In the data rows, 128 means zero.
In each game, the first row plays the second. By how much does the first row win? 10 means about a draw, 20 a big win and 0 a big loss. Wins can go round in a circle. Each row has two weighted sums of its numbers, A and B, taken from their middle values. A row wins by its A times the other's B, less its B times the other's A.
array([118, 111, 255, 102, 113, 183, 109, 114, 108, 116, 112, 108, 255, 111, 121, 255])
array([204, 106, 115,  95, 233, 122, 108, 119, 117, 110, 114, 255, 104, 112, 153, 119]) >> 8
array([116, 104, 117, 102, 122, 135, 106, 159, 109, 102, 109, 128, 111, 110, 118, 130])
array([120, 111, 118,  97, 115, 134, 105, 120, 195, 111, 116, 104, 112, 159, 122, 255]) >> 6
array([120, 113, 112, 112, 113, 140, 110, 148, 105, 110, 110, 119, 137, 121, 118, 169])
array([116, 178, 107, 195, 110, 120, 107, 141, 113, 111, 112, 109, 131, 116, 123, 113]) >> 10
array([123, 108, 118, 148, 137, 122, 118, 150, 116, 114, 117, 113, 133, 111, 121, 115])
array([125, 104, 115, 135, 108, 119, 117, 121, 113, 108, 111, 147, 162, 134, 123, 115]) >> 10
array([114, 146, 115, 202, 121, 117, 112, 150, 106, 101, 109, 124, 118, 116, 121, 113])
array([118,  98, 110, 120, 123, 124, 116, 153, 105, 109, 114, 115, 144, 114, 122, 113]) >> 10
array([169, 107, 255, 111, 116, 120, 111, 118, 128, 100, 255, 115, 111, 109, 160, 118])
array([129, 104, 115, 106, 189, 128, 108, 123, 105, 110, 114, 108, 115, 117, 119, 117]) >> 5
array([194, 118, 118, 106, 106, 123, 111, 117, 110, 106, 204, 184, 111, 113, 156, 115])
array([116, 112, 114,  98, 107, 116, 122, 116, 143, 212, 114, 115, 117, 255, 121, 255]) >> 12
array([116, 175, 116,  93, 118, 125, 118, 169, 105, 165, 109, 131, 111, 113, 117, 111])
array([117, 105, 115, 150, 143, 122, 132, 115, 104, 112, 113, 110, 138, 116, 120, 115]) >> 9
array([116, 101, 111,  90, 116, 120, 113, 120, 178, 252, 110, 105, 111, 255, 125, 168])
array([117, 138, 114, 193,  96, 119, 105, 145, 102, 116, 111, 130, 110, 111, 121, 112]) >> 11
array([117, 136, 112, 225, 109, 127, 111, 138, 107, 109, 120, 116, 108, 135, 122, 111])
array([120, 113, 113, 101, 112, 121, 119, 129, 139, 108, 112, 114, 112, 118, 121, 112]) >> 7
array([122, 108, 193, 106, 107, 183, 120, 117, 117, 108, 115, 110, 255, 109, 121, 255])
array([115, 109, 117, 115, 106, 156, 111, 151, 255, 108, 113, 113, 228, 114, 123, 113]) >> 14
array([121, 165, 108, 255, 119, 122, 111, 138, 113, 111, 112, 110, 127, 119, 121, 108])
array([119, 119, 112, 162, 110, 120, 168, 135, 167, 108, 110, 109, 110, 109, 122, 113]) >> 10
array([137, 103, 112, 124, 202, 125, 114, 138, 112, 120, 108, 109, 124, 110, 124, 118])
array([123, 108, 116, 112, 100, 120, 176, 118, 249, 113, 149, 117, 120, 111, 123, 149]) >> 9
array([164, 102, 120, 107, 188, 157, 114, 125, 121, 106, 145, 113, 107, 115, 126, 113])
array([121, 104, 114, 116, 109, 122, 169, 114, 201, 106, 108, 112, 112, 129, 122, 125]) >> 7
array([117, 124, 113, 105, 107, 126, 109, 116, 117, 109, 113, 128, 159, 113, 119, 110])
array([144,  95, 118, 117, 107, 127, 179, 124, 111, 109, 115, 157, 109, 113, 117, 113]) >> 10
array([122,  99, 115, 108, 116, 137, 109, 145, 218, 107, 112, 112, 255, 112, 115, 111])
array([121, 100, 113, 104, 172, 164, 111, 118, 111, 117, 110, 111, 208, 113, 155, 115]) >> 13
array([116,  96, 113, 166, 110, 119, 151, 142, 147, 105, 113, 103, 110, 111, 121, 112])
array([125, 101, 111,  99, 105, 121, 120, 124, 114, 102, 112, 145, 112, 114, 118, 111]) >> 10
array([146, 105, 143, 156, 115, 124, 209, 117, 118, 100, 111, 112, 105, 110, 121, 114])
array([118, 161, 113,  98, 112, 120, 113, 135, 158, 107, 113, 113, 178, 115, 123, 111]) >> 13
array([146, 112, 118, 116, 120, 123, 115, 111, 111, 100, 125, 199, 108, 113, 133, 109])
array([117, 216, 119,  96, 114, 149, 113, 124, 115, 161, 117, 112, 174, 111, 124, 115]) >> 11
array([126, 112, 117, 101, 117, 152, 108, 115, 225, 230, 107, 117, 107, 111, 122, 255])
array([115, 114, 116, 104, 118, 165, 105, 112, 115, 255, 116, 111, 255, 110, 122, 218]) >> 2
array([204, 111, 114,  96, 255, 121, 110, 117, 117, 109, 112, 255, 127, 112, 159, 113])
array([120, 125, 111, 103, 110, 119, 110, 114, 112, 255, 165, 111, 107, 253, 124, 255]) >> 12
array([118, 110, 109, 102, 104, 127, 194, 116, 199, 101, 134, 112, 113, 112, 124, 110])
array([198, 110, 112, 102, 116, 121, 103, 121, 116, 109, 218, 255, 113, 111, 152, 113]) >> 7
array([125, 169, 114, 143, 108, 123, 114, 141, 101, 113, 113, 112, 108, 127, 121, 109])
array([124, 199, 123, 100, 110, 183, 112, 119, 119, 120, 114, 113, 255, 114, 121, 194]) >> 8
array([119, 132, 117, 148, 106, 125, 107, 147, 114, 106, 109, 110, 134, 111, 125, 117])
array([124, 101, 227, 105, 255, 183, 114, 116, 118, 233, 111, 110, 111, 108, 120, 116]) >> 13
array([118, 104, 151, 107, 116, 122, 133, 114, 110, 154, 106, 109, 121, 157, 121, 108])
array([127,  95, 123, 107, 114, 117, 112, 117, 101, 190, 183, 111, 112, 112, 160, 221]) >> 13
array([119, 192, 111, 199, 115, 119, 113, 137, 117, 133, 116, 111, 116, 113, 123, 114])
array([122, 219, 109, 227, 111, 118, 113, 133, 105, 108, 111, 124, 122, 110, 125, 115]) >> 10
array([121, 116, 112, 170, 102, 126, 115, 156, 140, 101, 112, 115, 113, 127, 123, 114])
array([120, 150, 112, 181, 102, 121, 101, 137, 115, 111, 112, 115, 137, 109, 122, 113]) >> 10
array([120, 106, 117, 108, 111, 126, 107, 139, 124, 109, 109, 110, 112, 111, 117, 125])
array([174, 116, 201, 101, 110, 120, 104, 117, 111, 104, 255, 110, 111, 116, 167, 113]) >> 17
array([118, 107, 108, 110, 108, 151, 105, 141, 237, 112, 112, 106, 113, 111, 120, 255])
array([121, 102, 114, 109, 107, 122, 112, 114, 233, 178, 114, 119, 103, 170, 123, 164]) >> 13
array([139, 110, 115, 108, 180, 121, 111, 119, 103, 113, 112, 147, 115, 111, 132, 114])
array([120, 179, 112, 229, 106, 122, 108, 136, 110, 122, 113, 113, 134, 113, 122, 118]) >> 10
array([124, 121, 115, 103, 101, 141, 105, 109, 101, 186, 115, 118, 163, 118, 119, 145])
array([117, 117, 118, 107, 114, 123, 112, 121, 116, 255, 113, 112, 110, 255, 154, 255]) >> 10
array([131, 142, 113, 100, 117, 124, 116, 119, 121, 119, 129, 205, 109, 115, 117, 114])
array([146, 132, 113, 100, 150, 119, 120, 118, 116, 116, 110, 173, 118, 111, 122, 111]) >> 10
array([129, 112, 115, 101, 101, 117, 153, 114, 151, 107, 128, 112, 117, 116, 121, 113])
array([117, 107, 115, 152, 113, 120, 255, 117, 110, 153, 114, 111, 111, 255, 122, 123]) >> 9
array([120, 188, 115, 108, 113, 145, 118, 119,  98, 193, 111, 109, 119, 113, 125, 163])
array([119, 109, 113, 111, 118, 123, 154, 120, 161, 153, 119, 112, 117, 138, 121, 108]) >> 10
array([157,  98, 111, 113, 109, 120, 161, 122, 151, 106, 190, 116, 113, 115, 122, 117])
array([119, 102, 118, 161, 147, 125, 119, 143, 119, 106, 108, 113, 140, 111, 121, 110]) >> 9
array([143, 107, 119, 100, 120, 123, 137, 120, 110, 117, 149, 110, 106, 113, 134, 109])
array([124, 255, 134, 154, 152, 119, 110, 115, 105, 110, 112, 112, 106, 112, 121, 111]) >> 12
array([113, 255, 115,  99, 116, 124, 113, 150, 110, 145, 116, 137, 115, 109, 126, 115])
array([116, 118, 113, 168, 110, 128, 161, 141, 172, 111, 113, 114, 112, 117, 121, 110]) >> 11
array([159, 111, 147, 102, 184, 122, 115, 118, 113, 116, 106, 195, 112, 116, 127, 115])
array([126, 178, 109, 101, 116, 140, 115, 148, 106, 108, 113, 111, 179, 111, 123, 110]) >> 12
array([119, 114, 253, 102, 255, 183, 109, 125, 113, 109, 117, 110, 108, 113, 173, 112])
array([123, 116, 120, 173, 137, 129, 116, 139, 116, 104, 113, 110, 123, 114, 118, 114]) >> 9
array([120, 105, 162, 104, 165, 118, 113, 123, 106, 105, 114, 186, 111, 113, 141, 114])
array([120, 112, 255, 109, 108, 122, 255, 118, 122, 255, 112, 109, 104, 255, 118, 113]) >> 4
array([116, 206, 117, 112, 185, 183, 104, 119, 118, 195, 109, 113, 106, 115, 120, 117])
array([125, 172, 115, 229, 108, 124, 106, 128, 113, 118, 110, 121, 113, 110, 122, 115]) >> 13
array([118,  97, 117, 167, 117, 122, 255, 110, 109, 216, 115, 111, 104, 255, 127, 114])
array([119, 105, 117, 160, 101, 129, 144, 131, 148, 104, 113, 115, 115, 115, 126, 109]) >> 7
array([135, 198, 114, 132, 107, 124, 107, 113, 122, 100, 113, 205, 107, 112, 121, 117])
array([126, 108, 106, 104, 110, 115, 167, 113, 255, 115, 148, 109, 112, 111, 118, 132]) >> 12
array([124, 108, 114, 218, 107, 122, 172, 114, 107, 108, 111, 118, 137, 223, 121, 113])
array([117, 185, 115, 199, 119, 125, 121, 139, 109, 102, 115, 121, 108, 126, 121, 112]) >> 10
array([122, 108, 113, 110, 109, 149, 141, 146, 154, 100, 110, 114, 117, 109, 126, 113])
array([119, 244, 110, 113, 113, 122, 107, 154, 114, 140, 114, 137, 120, 111, 120, 111]) >> 4
array([118, 171, 116, 246, 102, 122, 117, 142, 115, 104, 108, 109, 105, 124, 119, 115])
array([118, 104, 136, 108, 122, 128, 148, 120, 116, 153, 114, 111, 110, 251, 121, 115]) >> 8
array([121, 106, 113,  96, 116, 151, 162, 122, 183, 109, 161, 111, 117, 112, 126, 112])
array([125, 125, 114, 146, 150, 123, 111, 143, 122,  99, 110, 118, 103, 117, 120, 115]) >> 9
array([116,  93, 113, 110, 131, 120, 117, 153, 133, 106, 122, 124, 109, 116, 122, 114])
array([124, 101, 114, 102, 111, 183, 116, 157, 255, 105, 113, 110, 255, 108, 121, 114]) >> 11
array([122, 105, 171,  91, 108, 125, 160, 122, 115, 139, 112, 119, 109, 245, 124, 117])
array([117, 121, 121,  99, 113, 120, 100, 118, 112, 115, 113, 117, 185, 113, 134, 115]) >> 9
array([119, 245, 121, 106, 102, 149, 116, 160, 101, 186, 115, 114, 111, 115, 119, 113])
array([125, 109, 121, 167, 114, 120, 146, 149, 112, 113, 113, 104, 124, 112, 120, 115]) >> 11
array([149, 116, 113, 114, 104, 121, 117, 116, 118, 102, 185, 168, 112, 112, 137, 111])
array([113, 137, 117, 161, 110, 120, 123, 118, 115,  96, 114, 114, 183, 144, 119, 111]) >> 11
array([121, 210, 112, 103, 109, 122, 115, 145,  98, 166, 110, 137, 110, 112, 116, 118])
array([128, 210, 114, 157, 152, 125, 111, 119, 113, 138, 113, 115, 106, 112, 121, 115]) >> 9
array([113, 115, 114, 110, 111, 122, 122, 116, 117, 220, 143, 119, 114, 152, 125, 143])
array([123, 110, 124, 148, 114, 128, 155, 133, 204, 112, 111, 105, 107, 109, 116, 116]) >> 10
array([120, 241, 247, 120, 255, 120, 109, 116, 115, 113, 112, 114, 114, 115, 155, 109])
array([122,  95, 115, 103, 107, 183, 101, 153, 207, 107, 108, 107, 255, 113, 119, 112]) >> 14
array([122, 147, 112, 166, 107, 125, 103, 148, 116, 106, 112, 113, 172, 114, 116, 110])
array([119, 104, 113, 100, 103, 141, 118, 113, 104, 211, 109, 112, 107, 131, 120, 170]) >> 11
array([157, 110, 113, 106, 107, 125, 139, 117, 106, 103, 180, 111, 117, 114, 127, 114])
array([120, 101, 109, 106, 128, 140, 114, 163, 103, 116, 110, 134, 111, 112, 118, 112]) >> 5
array([113, 101, 119, 162, 105, 120, 109, 143, 102, 156, 116, 114, 115, 133, 122, 110])
array([117, 117, 116, 109, 105, 119, 105, 158, 184, 157, 115, 117, 255, 111, 127, 114]) >> 7
array([160, 110, 111, 105, 109, 124, 115, 114, 113,  98, 167, 111, 111, 116, 147, 157])
array([125, 129, 110,  99, 104, 121, 104, 122, 117,  96, 109, 144, 106, 126, 117, 155]) >> 9
array([116, 103, 112, 216, 110, 121, 148, 131,  98, 106, 110, 112, 111, 118, 119, 120])
array([125, 122, 215, 106, 115, 121, 115, 116, 117, 255, 107, 106, 108, 232, 121, 255]) >> 10
array([118, 110, 110, 144, 136, 125, 107, 152, 123, 106, 114, 115, 137, 111, 119, 107])
array([122, 116, 114,  96, 113, 124, 112, 115, 255, 197, 108, 116, 106, 180, 122, 216]) >> 8
array([125, 107, 113,  92, 117, 118, 148, 121, 114, 171, 114, 107, 113, 156, 121, 139])
array([116, 113, 117, 163, 115, 119, 174, 143, 185, 113, 112, 118, 117, 111, 126, 116]) >> 9
array([124,  96, 116, 105, 180, 156, 108, 114, 171, 110, 110, 108, 136, 111, 120, 114])
array([121, 174, 113, 183, 105, 120, 117, 151, 115, 108, 113, 112, 120, 115, 121, 113]) >> 9
array([132, 116, 111, 153, 145, 123, 118, 114, 110, 106, 115, 131, 116, 110, 119, 114])
array([120, 175, 117, 183, 101, 124, 113, 149, 108, 114, 112, 111, 111, 130, 120, 112]) >> 9
array([136, 127, 118, 109, 152, 118, 110, 116, 104, 105, 114, 188, 104, 112, 121, 120])
array([114, 113, 117, 172, 120, 122, 166, 134, 164, 110, 112, 110, 119, 113, 122, 114]) >> 10
array([117, 109, 116, 104, 111, 122, 194, 119, 206,  99, 136, 109, 114, 112, 122, 127])
array([116, 110, 115, 142, 107, 123, 116, 172, 147, 115, 113, 118, 106, 135, 119, 116]) >> 13
array([119, 110, 255,  88, 110, 183, 108, 119, 114, 106, 117, 114, 255, 119, 118, 255])
array([141, 105, 115, 105, 125, 125, 144, 115, 113, 113, 139, 110, 114, 112, 128, 109]) >> 8
array([116, 195, 113,  95, 166, 147, 117, 118, 109, 186, 109, 111, 109, 111, 126, 114])
array([117, 106, 112, 205, 110, 117, 110, 119, 159, 110, 111, 113, 171, 149, 121, 112]) >> 10
array([204, 104, 114, 102, 107, 118, 112, 121, 100, 111, 255, 255, 107, 110, 188, 115])
array([156, 100, 113, 105, 105, 121, 175, 112, 255, 109, 190, 115, 109, 113, 121, 113]) >> 12
array([117, 184, 114, 144, 118, 118, 115, 115, 116, 156, 109, 123, 107, 109, 123, 112])
array([121,  98, 115,  90, 111, 150, 117, 113, 106, 154, 111, 110, 199, 112, 120, 144]) >> 10
array([121,  94, 116, 131, 167, 118, 112, 144, 120, 110, 113, 112, 146, 113, 121, 116])
array([120, 112, 112, 116, 110, 183, 115, 156, 200, 105, 122, 110, 233, 112, 124, 113]) >> 12
array([121,  96, 114, 145, 117, 120, 112, 156, 145, 110, 111, 113, 157, 112, 121, 112])
array([121, 114, 112, 105, 109, 120, 205, 112, 246, 111, 179, 104, 116, 110, 127, 176]) >> 5
array([116, 107, 110, 163, 118, 119, 139, 162, 146, 111, 115, 109, 107, 114, 125, 110])
array([136,  95, 117, 108, 107, 120, 158, 118, 120, 115, 138, 134, 112, 111, 117, 113]) >> 10
array([122, 142, 116, 132, 145, 121, 112, 153, 119, 117, 111, 108, 120, 115, 120, 113])
array([124, 112, 110, 106, 104, 139, 162, 111, 166, 110, 148, 110, 117, 111, 127, 117]) >> 11
array([113, 151, 135, 175, 118, 123, 115, 115, 110, 108, 117, 149, 108, 114, 117, 110])
array([120, 103, 114,  97, 115, 121, 148, 124, 102, 160, 120, 109, 109, 168, 125, 109]) >> 8
array([118, 121, 111, 113, 116, 123, 116, 129, 114, 112, 111, 106, 110, 111, 126, 110])
array([118, 112, 132, 114, 108, 126, 152, 118, 110, 144, 114, 114, 109, 144, 118, 118]) >> 11
array([120, 120, 177, 101, 171, 122, 111, 124, 106, 105, 138, 173, 113, 114, 120, 112])
array([121, 119, 111, 162, 109, 129, 110, 150, 130, 107, 109, 114, 141, 111, 121, 111]) >> 10
array([120, 205, 115, 109, 108, 146, 111, 114, 112, 186, 114, 142, 112, 111, 123, 118])
array([117, 118, 115, 101, 115, 125, 108, 141, 210, 112, 117, 112, 255, 130, 117, 112]) >> 9
array([124, 211, 115, 107, 112, 124, 114, 155, 108, 134, 108, 154, 107, 114, 122, 108])
array([117, 212, 114, 105, 105, 167, 113, 117, 113, 177, 113, 112, 204, 111, 122, 115]) >> 10
array([123, 227, 109, 115, 115, 123, 112, 144, 115, 181, 112, 149, 112, 112, 123, 117])
array([122, 102, 119, 112, 111, 129, 116, 134, 122, 106, 111, 114, 114, 109, 120, 140]) >> 13
array([163, 106, 158, 103, 111, 120, 110, 114, 108, 115, 221, 108, 106, 112, 153, 113])
array([115, 115, 110, 110, 118, 137, 171, 121, 211, 106, 148, 111, 109, 109, 121, 115]) >> 11
array([118, 100, 113, 143, 133, 122, 111, 132, 109, 108, 113, 112, 123, 116, 123, 114])
array([123, 171, 115, 103, 155, 118, 115, 130, 104, 106, 109, 115, 183, 110, 142, 115]) >> 9
array([118, 106, 112, 141, 114, 129, 135, 113, 110, 124, 113, 108, 104, 138, 119, 118])
array([150, 111, 120, 110, 111, 120, 180, 115, 119, 106, 118, 148, 104, 112, 119, 117]) >> 13
array([120, 100, 141, 120, 211, 121, 106, 116, 118, 113, 118, 158, 118, 116, 153, 110])
array([121, 215, 115, 255, 136, 119, 116, 116, 103, 122, 110, 143, 113, 108, 124, 109]) >> 8
array([122, 163, 112, 186, 116, 117, 114, 143, 105, 103, 113, 133, 112, 110, 121, 109])
array([141, 111, 113, 107, 222, 123, 113, 152, 111, 108, 110, 186, 109, 114, 121, 110]) >> 11
array([135, 112, 114, 106, 103, 117, 184, 114, 179, 112, 158, 110, 111, 117, 119, 112])
array([112, 111, 111,  94, 109, 120, 164, 119, 172, 105, 110, 114, 112, 133, 118, 146]) >> 12
array([121,  96, 117, 115, 107, 121, 118, 115, 166, 160, 113, 110, 109, 154, 124, 202])
array([125, 142, 113, 185, 104, 118, 120, 154, 108, 109, 113, 111, 135, 114, 123, 112]) >> 10
array([119, 105, 166, 105, 107, 153, 125, 116, 109, 166, 110, 107, 106, 108, 122, 255])
array([121, 110, 114, 158, 108, 122, 128, 131, 121, 122, 111, 112, 111, 115, 129, 112]) >> 11
array([115, 103, 255,  96, 112, 122, 105, 118, 110, 106, 255, 115, 108, 153, 169, 114])
array([126, 134, 112,  99, 122, 126, 121, 115, 101, 113, 114, 155, 112, 108, 122, 132]) >> 14
array([118, 103, 109, 138, 131, 125, 110, 138, 115, 107, 120, 116, 144, 109, 121, 111])
array([121, 115, 255,  99, 255, 183, 109, 120, 104, 116, 115, 110, 109, 114, 188, 116]) >> 11
array([121, 188, 120, 104, 111, 139, 108, 127, 111, 200, 112, 105, 107, 112, 120, 131])
array([166, 105, 112,  95, 182, 122, 197, 119, 110, 116, 199, 111, 115, 114, 119, 109]) >> 10
array([119, 201, 113, 102, 112, 123, 115, 156, 112, 134, 116, 106, 174, 112, 123, 118])
array([129, 108, 123, 118, 109, 122, 130, 114, 109, 118, 126, 112, 108, 124, 125, 111]) >> 11
array([142, 120, 120, 112, 100, 126, 174, 112, 180, 104, 187, 110, 115, 113, 119, 110])
array([117, 105, 116, 138, 110, 142, 188, 112, 176, 108, 108, 109, 107, 111, 123, 116]) >> 7
array([156, 123, 119, 100, 110, 120, 156, 114, 196, 116, 241, 105, 108, 115, 123, 116])
array([156, 113, 152,  99, 120, 122, 119, 116, 116, 106, 225, 116, 106, 111, 151, 111]) >> 4
array([123, 195, 255, 106, 252, 123, 117, 115, 115, 108, 112, 116, 111, 109, 151, 112])
array([120, 114, 107, 196, 133, 122, 107, 142, 116, 111, 115, 114, 146, 111, 127, 114]) >> 9
array([118, 112, 118, 104, 106, 121, 108, 116, 100, 255, 220, 106, 117, 110, 181, 243])
array([123, 209, 117, 138, 110, 121, 110, 159, 101, 129, 110, 107, 108, 112, 122, 114]) >> 16
array([117, 107, 115, 162, 107, 127, 143, 141, 158, 107, 111, 116, 111, 108, 123, 114])
array([123, 108, 115, 109, 110, 133, 177, 116, 205, 109, 130, 110, 112, 115, 121, 113]) >> 10
array([117, 111, 115, 207, 107, 123, 255, 120, 109, 109, 108, 113, 116, 255, 125, 110])
array([116, 131, 110, 174, 107, 125, 107, 142, 122, 107, 108, 112, 129, 112, 122, 116]) >> 7
array([143, 101, 110, 108, 166, 121, 112, 123, 111, 103, 115, 107, 135, 110, 121, 114])
array([115, 102, 118, 139, 173, 124, 105, 131, 105, 101, 115, 109, 135, 115, 121, 115]) >> 10
array([142,  98, 113, 104, 101, 120, 158, 119, 128, 113, 148, 114, 108, 114, 122, 112])
array([204, 105, 112, 112, 236, 118, 112, 120, 111, 113, 117, 255, 106, 116, 165, 109]) >> 13
array([167, 106, 117, 114, 233, 122, 112, 123,  96, 108, 111, 213, 114, 112, 140, 109])
array([146, 129, 111, 106, 106, 120, 197, 114, 173, 111, 184, 116, 106, 114, 122, 112]) >> 8
array([166, 118, 114, 106, 110, 119, 109, 114, 112, 104, 237, 114, 115, 108, 167, 238])
array([118, 109, 112, 156, 112, 122, 113, 155, 138, 106, 108, 106, 135, 113, 120, 115]) >> 12
array([121,  99, 255, 114, 108, 121, 235, 114, 108, 136, 113, 115, 106, 255, 121, 115])
array([190, 101, 111, 109, 228, 128, 110, 117, 118, 109, 118, 255, 111, 112, 167, 111]) >> 18
array([120, 127, 118, 111, 153, 123, 110, 154, 105,  99, 114, 137, 110, 114, 119, 109])
array([122, 255, 115, 107, 203, 125, 111, 123, 110, 184, 108, 151, 114, 108, 120, 111]) >> 6
array([116, 169, 139, 111, 164, 122, 111, 120, 115, 112, 115, 246, 113, 114, 117, 114])
array([124, 105, 119, 136, 104, 118, 169, 120, 148, 109, 119, 113, 119, 115, 121, 116]) >> 8
array([123, 124, 114, 141, 120, 118, 114, 152, 110, 106, 113, 109, 136, 113, 122, 115])
array([122, 162, 113, 178, 111, 122, 108, 157, 113, 111, 111, 111, 114, 145, 119, 116]) >> 11
array([117, 110, 117,  96, 106, 123, 113, 121, 109, 128, 113, 113, 109, 246, 125, 175])
array([144, 110, 113, 104, 121, 122, 179, 128, 161, 108, 172, 111, 111, 122, 124, 113]) >> 14
array([123, 145, 113, 151, 108, 124, 103, 155, 101, 110, 110, 109, 127, 115, 115, 111])
array([119, 150, 114, 138, 121, 116, 118, 115, 121, 106, 110, 180, 116, 111, 119, 112]) >> 9
array([118, 128, 118, 161, 116, 120, 161, 123, 121, 157, 111, 108, 109, 165, 121, 118])
array([122, 111, 115, 210, 115, 122, 160, 122, 122, 111, 116, 107, 151, 157, 116, 108]) >> 11
array([115, 111, 111, 147, 149, 117, 108, 145, 115, 106, 109, 107, 152, 112, 121, 110])
array([122,  98, 114, 113, 111, 164, 118, 121, 111, 164, 113, 110, 204, 113, 119, 164]) >> 11
array([121, 103, 115, 119, 107, 121, 164, 111, 176, 108, 133, 107, 106, 109, 124, 140])
array([185, 107, 116, 110, 108, 127, 112, 119, 110, 105, 213, 255, 110, 114, 187, 114]) >> 7
array([122, 133, 120, 122, 104, 127, 111, 121, 112, 118, 108, 122, 195, 117, 123, 117])
array([115, 103, 112, 163, 158, 119, 113, 150, 103, 114, 117, 105, 179, 113, 126, 116]) >> 10
array([138,  99, 141, 104, 110, 122, 112, 115, 103, 104, 151, 188, 111, 116, 121, 114])
array([119, 104, 159,  97, 108, 120, 147, 126, 103, 158, 118, 109, 110, 191, 122, 109]) >> 6
array([114, 103, 162, 114, 124, 117, 107, 118, 110, 253, 112, 110, 108, 108, 143, 214])
array([120, 214, 109, 105, 115, 140, 108, 123, 111, 170, 112, 160, 112, 110, 127, 112]) >> 11
